[[143 138 152 116]
 [111 117 135 153]]
=>
[[143 152]
 [111 135]]

[[130 123 129 129 139 131  99]
 [114 121 118 118 122 130 135]
 [119 114 116 127 130 124 122]
 [127 120 126 132 139 129 109]
 [134 127 140 129 143 137 109]
 [128 134 135 128 125 133 153]
 [120 125 124 130 136 136 127]
 [134 125 139 134 147 136 109]
 [138 122 148 122 148 140  99]]
=>
[[130 129 139  99]
 [114 118 122 135]
 [119 116 130 122]
 [127 126 139 109]
 [134 140 143 109]
 [128 135 125 153]
 [120 124 136 127]
 [134 139 147 109]
 [138 148 148  99]]

[[132 125 128 129 131]
 [127 116 112 110 131]
 [143 122 141 142 107]
 [117 149 133 138 129]
 [124 132 120 123 132]]
=>
[[132 128 131]
 [127 112 131]
 [143 141 107]
 [117 133 129]
 [124 120 132]]

[[123 138 119 136 124 118 125]
 [116 150 119 119 130 117 123]
 [126 141 135 116 135 135 126]
 [125 119 116 136 119 118 126]
 [119 151 113 130 124 112 119]]
=>
[[123 119 124 125]
 [116 119 130 123]
 [126 135 135 126]
 [125 116 119 126]
 [119 113 124 119]]

[[134 129 142 115]
 [131 126 123 114]
 [132 128 130 125]
 [128 123 105 103]
 [129 127 110 152]
 [132 127 130 111]]
=>
[[134 142]
 [131 123]
 [132 130]
 [128 105]
 [129 110]
 [132 130]]

[[106 132 107 120 141 127 142 147]
 [107 126 132 114 157 136 136 135]
 [136 133 132 133 129 124 110 147]
 [134 126 143 141 123 128 119 153]
 [112 157 134 131 104 147 138 138]
 [109 118 145 135 129 138 126 138]
 [115 107 141 131 134 139 128 124]
 [118 145 115 119 116 113 153 128]]
=>
[[106 107 141 142]
 [107 132 157 136]
 [136 132 129 110]
 [134 143 123 119]
 [112 134 104 138]
 [109 145 129 126]
 [115 141 134 128]
 [118 115 116 153]]

[[155 110 144 107 156 112]
 [107 122 101 120 124 143]]
=>
[[155 144 156]
 [107 101 124]]

[[132 118 127 144 121 123 126 137 145 106]
 [101 119 106 148 112 140 116 130 120 105]
 [113 123 111 148 103 138 109 134 127 116]
 [120 122 120 125 132 115 142 134 127 116]
 [125 126 122 109 144 137 129 126 125 115]
 [143 139 141 122 148 125 146 118 123 110]
 [125 135 119 122 115 129 120 131 123 147]]
=>
[[132 127 121 126 145]
 [101 106 112 116 120]
 [113 111 103 109 127]
 [120 120 132 142 127]
 [125 122 144 129 125]
 [143 141 148 146 123]
 [125 119 115 120 123]]

[[157 141]
 [102  99]
 [147 142]
 [130 129]
 [ 99 127]
 [118 119]
 [141 133]
 [112 125]
 [142 157]
 [123 142]]
=>
[[157]
 [102]
 [147]
 [130]
 [ 99]
 [118]
 [141]
 [112]
 [142]
 [123]]
---
[[110 150]
 [148 109]
 [115 147]
 [147 120]
 [118 144]
 [132 128]
 [128 127]
 [130 147]
 [108 150]
 [111 123]]
=>
[[150 110]
 [109 148]
 [147 115]
 [120 147]
 [144 118]
 [128 132]
 [127 128]
 [147 130]
 [150 108]
 [123 111]]

[[133 124]
 [139 118]
 [121 135]
 [137 118]
 [105 151]
 [125 131]]
=>
[[124 133]
 [118 139]
 [135 121]
 [118 137]
 [151 105]
 [131 125]]

[[103 107]
 [125 108]
 [105 132]]
=>
[[107 103]
 [108 125]
 [132 105]]

[[133 145]
 [130 130]
 [113 127]
 [128 137]
 [133 145]
 [116 130]
 [140 152]
 [132 146]
 [129 127]
 [105 123]]
=>
[[145 133]
 [130 130]
 [127 113]
 [137 128]
 [145 133]
 [130 116]
 [152 140]
 [146 132]
 [127 129]
 [123 105]]

[[135 146]
 [151 155]
 [136 107]
 [113 104]]
=>
[[146 135]
 [155 151]
 [107 136]
 [104 113]]

[[121 122]
 [117 122]
 [130 126]
 [128 131]
 [129 128]
 [128 125]
 [115 147]
 [142 109]
 [141 111]
 [143 106]]
=>
[[122 121]
 [122 117]
 [126 130]
 [131 128]
 [128 129]
 [125 128]
 [147 115]
 [109 142]
 [111 141]
 [106 143]]
---
[[116 119 111 142 121 141 123 127 122]
 [136 121 125 120 143 129 116 132 153]]
=>
[[116 119 111 142 121 141 123 127 122]]

[[123 122 124 134 137 131 105 130 148]
 [123 133 137 132 105 127 149 124 122]]
=>
[[123 122 124 134 137 131 105 130 148]]

[[114 116 132 130 125 126 122]
 [123 135 124 133 118 129 128]
 [115 112 137 145 140 133 118]
 [125 118 134 128 142 122 127]
 [134 123 132 123 132 121 122]
 [117 125 134 125 137 122 135]
 [136 111 115 130 141 142 114]
 [135 131 134 131 142 126 127]
 [146 126 130 130 143 127 136]
 [134 132 118 122 126 135 127]
 [136 118 134 135 153 130 133]
 [127 130 129 124 127 135 128]]
=>
[[114 116 132 130 125 126 122]
 [115 112 137 145 140 133 118]
 [134 123 132 123 132 121 122]
 [136 111 115 130 141 142 114]
 [146 126 130 130 143 127 136]
 [136 118 134 135 153 130 133]]

[[ 99 127 136]
 [113 121 137]
 [138 124 134]
 [134 118 112]
 [142 145 125]
 [143 131 139]
 [138 131 121]
 [111 118 115]
 [148 150 110]
 [134 122 122]
 [120 142 149]
 [137 131 118]]
=>
[[ 99 127 136]
 [138 124 134]
 [142 145 125]
 [138 131 121]
 [148 150 110]
 [120 142 149]]

[[139 143 146 146 108 115 132 137 104 125]
 [103 126 137 106 130 110 109 135 109 116]
 [149 103 147 122 120 126 104 108 111 108]
 [111 123 101 136 134 149 119 151 155 112]
 [131 149 115 122 142 145 141 109 137 151]
 [122 106 125 144 112 107 102 151 104 148]
 [148 102 117 115 107 148 128 153 112 136]]
=>
[[139 143 146 146 108 115 132 137 104 125]
 [149 103 147 122 120 126 104 108 111 108]
 [131 149 115 122 142 145 141 109 137 151]
 [148 102 117 115 107 148 128 153 112 136]]

[[149 140]
 [143 147]
 [157 132]
 [139 151]
 [155 135]]
=>
[[149 140]
 [157 132]
 [155 135]]
---
[[141 110 113 142 143 122 132 124 136 140 136 123 138 136 121]
 [129 110 112 139 138 135 128 128 131 137 133 114 129 144 124]
 [137 118 118 142 148 143 136 128 135 136 140 115 135 128 128]
 [148 111 120 130 152 140 140 117 128 140 145 127 144 145 108]]
=>
[[129 110 112 139 138 135 128 128 131 137 133 114 129 144 124]
 [148 111 120 130 152 140 140 117 128 140 145 127 144 145 108]]

[[155 128 112]
 [115 128 151]
 [150 122 109]
 [130 124 140]
 [136 134 125]
 [131 124 139]
 [126 125 143]
 [132 122 138]
 [116 123 149]
 [149 125 110]
 [141 128 114]]
=>
[[115 128 151]
 [130 124 140]
 [131 124 139]
 [132 122 138]
 [149 125 110]]

[[126 128 127 128 152]
 [124 129 128 131 131]
 [129 129 128 122 116]
 [132 128 129 129 112]
 [129 128 128 128 118]
 [125 130 128 124 123]]
=>
[[124 129 128 131 131]
 [132 128 129 129 112]
 [125 130 128 124 123]]

[[139 110 128 118 132 140]
 [111 132 126 138 133 118]
 [134 153 116 143 120 126]
 [142 114 139 109 127 129]
 [104 103 142 119 148 101]
 [135 133 128 126 123 131]
 [107 119  99 158 143 144]]
=>
[[111 132 126 138 133 118]
 [142 114 139 109 127 129]
 [135 133 128 126 123 131]]

[[128 129 137 119]
 [111 136 116 150]
 [117 133 115 147]]
=>
[[111 136 116 150]]

[[121 101 152 111 135 123 128 111]
 [128 103 128 113 130 121 129 114]
 [136 111 149 116 150 116 115 103]
 [131 104 124 108 143 106 130 117]
 [132 113 114 115 129 118 134 125]
 [116 133 137 132 116 134 137 152]
 [118  98 153 116 135 125 126 110]
 [142 134 117 149 124 153 117 109]
 [128 109 147 119 154 112 119 110]
 [120 111 133 124 117 139 135 121]
 [123 104 156 113 142 119 123 110]
 [139 111 133 106 139 111 124 112]]
=>
[[128 103 128 113 130 121 129 114]
 [131 104 124 108 143 106 130 117]
 [116 133 137 132 116 134 137 152]
 [142 134 117 149 124 153 117 109]
 [120 111 133 124 117 139 135 121]
 [139 111 133 106 139 111 124 112]]

[[128 111 144 153 119 129 141]
 [134 132 106 127 102 134 138]
 [144 112 131 122 133 131 100]
 [120 118 141 149 145 125 146]
 [112 130 145 144 140 123 150]]
=>
[[134 132 106 127 102 134 138]
 [120 118 141 149 145 125 146]]

[[137 131 138 124 123 125 131 135 141 129 122 132 136 108 138 126]
 [119 130 133 121 131 125 118 120 116 128 128 120 136 130 156 124]
 [133 128 134 124 123 122 125 129 139 127 118 134 136 115 138 124]
 [136 132 135 129 118 126 131 128 133 127 120 136 139 117 141 125]]
=>
[[119 130 133 121 131 125 118 120 116 128 128 120 136 130 156 124]
 [136 132 135 129 118 126 131 128 133 127 120 136 139 117 141 125]]

[[127 130 131 131]
 [132 128 132 131]
 [123 132 133 133]
 [133 133 128 135]
 [126 128 133 132]
 [122 131 133 133]
 [127 130 131 131]
 [133 134 128 135]
 [130 132 130 134]
 [122 131 112 118]
 [129 128 132 131]
 [134 153 141 117]]
=>
[[132 128 132 131]
 [133 133 128 135]
 [122 131 133 133]
 [133 134 128 135]
 [122 131 112 118]
 [134 153 141 117]]
